(in the rows, 128 means zero)
Rotation paths and how fast each direction turns (degrees each step)
Each turn is a multiple of 5 degrees from 10 to 175, or 0.
Rotation 1:
136,96,129,104,137,128,132,110,146,138,137,101,110,135,169,141,107,167,117,167,131,131,142,143
156,100,128,112,131,125,96,109,154,124,129,117,144,130,156,102,115,139,159,171,134,120,148,137
148,122,103,137,133,123,142,92,138,119,135,90,134,146,124,103,102,167,158,148,142,122,144,143
117,125,139,113,133,134,146,96,138,120,141,103,109,153,169,119,124,162,140,169,159,114,127,127
150,90,135,103,118,127,142,114,147,143,149,134,142,139,167,115,97,141,161,156,144,130,129,134
156,99,113,121,151,131,122,101,142,147,128,92,138,145,139,145,105,166,147,151,126,125,151,151
136,110,128,125,125,140,114,107,147,94,112,97,115,144,161,110,127,151,155,165,145,118,151,142
144,105,117,123,109,105,153,102,142,122,156,108,129,130,153,85,106,160,139,156,144,125,132,137
136,132,130,106,149,121,129,96,138,157,138,111,134,144,151,130,103,168,142,177,142,114,128,129
141,99,131,109,140,158,126,103,153,119,131,117,133,154,147,122,102,133,175,154,151,131,146,131
150,83,118,136,125,124,150,102,138,126,145,89,132,147,158,124,129,161,148,131,138,119,147,152
140,122,130,114,115,116,126,117,136,125,111,109,118,137,178,125,110,172,135,177,134,117,134,146
146,102,120,102,134,128,121,103,160,123,148,116,127,126,138,94,87,143,142,170,139,139,142,129
143,118,122,130,152,123,126,84,137,140,148,95,148,150,136,112,130,157,163,153,147,106,141,133
132,122,130,122,118,144,154,108,133,113,116,112,121,162,164,126,104,159,171,154,155,121,130,140
140,78,129,105,126,129,149,109,149,134,156,108,116,135,169,126,106,153,127,151,138,138,139,139
160,105,126,116,138,115,101,108,143,146,123,109,147,133,160,124,119,156,151,170,127,111,146,146
145,120,108,126,130,138,127,101,147,101,117,97,122,145,128,103,92,157,161,159,142,131,149,141
124,111,130,122,133,122,149,90,141,120,160,94,117,144,158,101,133,158,135,156,156,116,133,129
Speeds:
121,130,131,131,112,121,145,131,122,121,130,127,117,129,142,124,133,136,119,126,132,127,121,130 -> 95
127,121,121,131,138,125,137,121,128,136,143,115,124,126,118,132,129,135,113,120,124,132,131,129 -> 140
Rotation 2:
108,125,110,85,116,143,101,97,140,126,128,117,138,93,108,150,136,117,108,116,157,113,109,122
138,136,129,88,132,147,91,83,114,127,142,127,139,129,127,143,136,141,138,135,156,90,112,145
146,136,118,77,119,153,127,108,149,152,133,117,135,107,127,130,109,154,104,128,135,97,103,145
133,109,108,87,131,168,129,93,144,112,138,125,137,103,95,122,139,138,135,107,144,106,115,130
150,144,118,86,103,148,115,87,114,134,137,126,121,101,111,142,151,112,123,128,143,114,113,157
125,123,118,80,117,147,91,107,115,141,121,115,140,111,120,151,129,148,105,105,135,105,97,121
154,119,124,82,141,145,113,81,128,122,141,135,159,102,132,136,118,148,137,123,138,103,126,140
126,130,114,86,113,146,123,95,164,143,142,118,137,88,116,131,126,116,106,135,151,109,111,144
128,122,114,94,124,163,97,96,123,121,143,111,124,124,100,130,147,133,132,123,161,90,106,126
166,154,120,76,115,151,124,101,114,134,126,123,123,113,124,143,121,149,119,125,139,102,111,150
120,118,112,75,125,154,126,100,145,128,120,132,148,98,110,138,129,148,113,95,127,116,103,132
142,115,124,93,122,149,106,73,124,130,151,135,146,100,117,129,152,117,138,124,137,111,117,153
143,129,116,88,105,143,95,105,127,154,137,102,129,96,123,141,125,124,98,131,144,101,105,128
140,122,114,81,141,153,106,98,125,109,130,120,143,112,115,144,115,153,131,116,157,94,120,115
137,151,122,74,122,146,135,87,148,129,135,139,135,103,123,140,126,132,124,134,148,108,116,163
112,116,115,89,116,162,109,102,143,144,137,118,132,118,103,124,149,137,115,111,137,101,89,140
175,121,119,90,120,159,111,91,103,131,143,118,130,109,116,128,136,140,136,119,131,100,116,140
144,135,109,74,112,140,122,104,133,131,119,120,137,80,117,151,116,130,101,111,138,120,115,127
112,120,123,85,134,145,99,80,130,113,137,137,154,110,115,147,142,130,134,115,154,107,114,134
Speeds:
131,119,132,128,116,134,118,117,136,122,119,130,118,132,137,123,128,136,118,123,135,133,139,133 -> 0
137,112,124,137,125,134,131,128,136,136,140,120,127,119,123,111,131,121,129,132,123,126,129,127 -> 85
Rotation 3:
127,141,127,114,179,125,116,138,104,122,148,165,110,88,122,121,137,140,121,115,147,151,94,116
106,129,108,124,155,105,135,141,123,112,117,143,131,85,135,120,150,171,105,139,101,138,97,112
131,161,115,132,141,93,111,117,127,115,138,161,95,92,116,129,139,146,86,131,145,129,102,115
125,126,142,138,161,109,158,146,100,118,135,145,117,94,108,133,135,170,91,115,130,148,105,134
111,130,119,99,164,103,90,134,124,116,131,160,122,87,118,126,122,166,113,122,134,153,117,119
136,136,102,134,156,104,141,106,124,121,111,150,138,89,108,125,157,151,87,131,114,153,100,123
117,158,141,124,143,85,121,129,127,126,152,158,104,90,96,141,136,159,103,115,114,126,117,137
113,136,126,132,153,106,133,127,101,110,112,131,136,90,101,139,126,171,95,105,145,162,133,119
125,142,111,116,171,114,114,114,123,141,139,180,140,93,91,120,122,151,119,119,117,146,116,124
108,160,120,124,150,96,135,115,119,115,121,128,137,80,109,141,168,146,115,111,99,147,116,121
107,171,115,144,136,98,126,122,119,128,135,158,123,97,91,132,112,167,99,119,129,119,136,111
121,155,129,133,173,127,143,125,88,124,135,144,134,88,97,134,138,139,121,95,143,159,120,115
92,150,108,118,162,113,121,137,119,130,132,159,146,87,114,120,128,167,134,123,97,130,121,106
118,179,98,140,146,108,127,108,115,115,122,140,124,85,115,131,156,130,107,119,134,136,111,96
111,162,131,151,153,114,159,148,101,132,151,158,117,95,105,127,125,162,111,116,120,115,112,113
100,154,120,117,166,121,111,144,97,109,131,139,121,83,130,129,131,153,126,107,151,151,118,97
118,143,91,138,164,123,140,129,117,130,123,168,138,93,124,107,136,156,109,141,114,130,95,99
119,170,128,126,150,102,126,135,117,114,149,147,96,83,129,134,163,135,111,119,125,126,93,115
108,139,122,146,146,107,146,152,104,111,123,143,116,95,123,126,119,183,88,126,140,131,114,107
Speeds:
132,135,131,122,130,128,119,121,124,120,127,118,122,123,132,135,140,113,130,119,141,139,126,127 -> 170
142,128,134,132,137,135,141,125,124,138,139,138,126,130,121,126,134,116,130,126,125,128,118,137 -> 130
122,137,122,135,130,138,133,138,120,127,132,127,124,127,142,121,129,123,136,131,133,118,121,113 -> 20
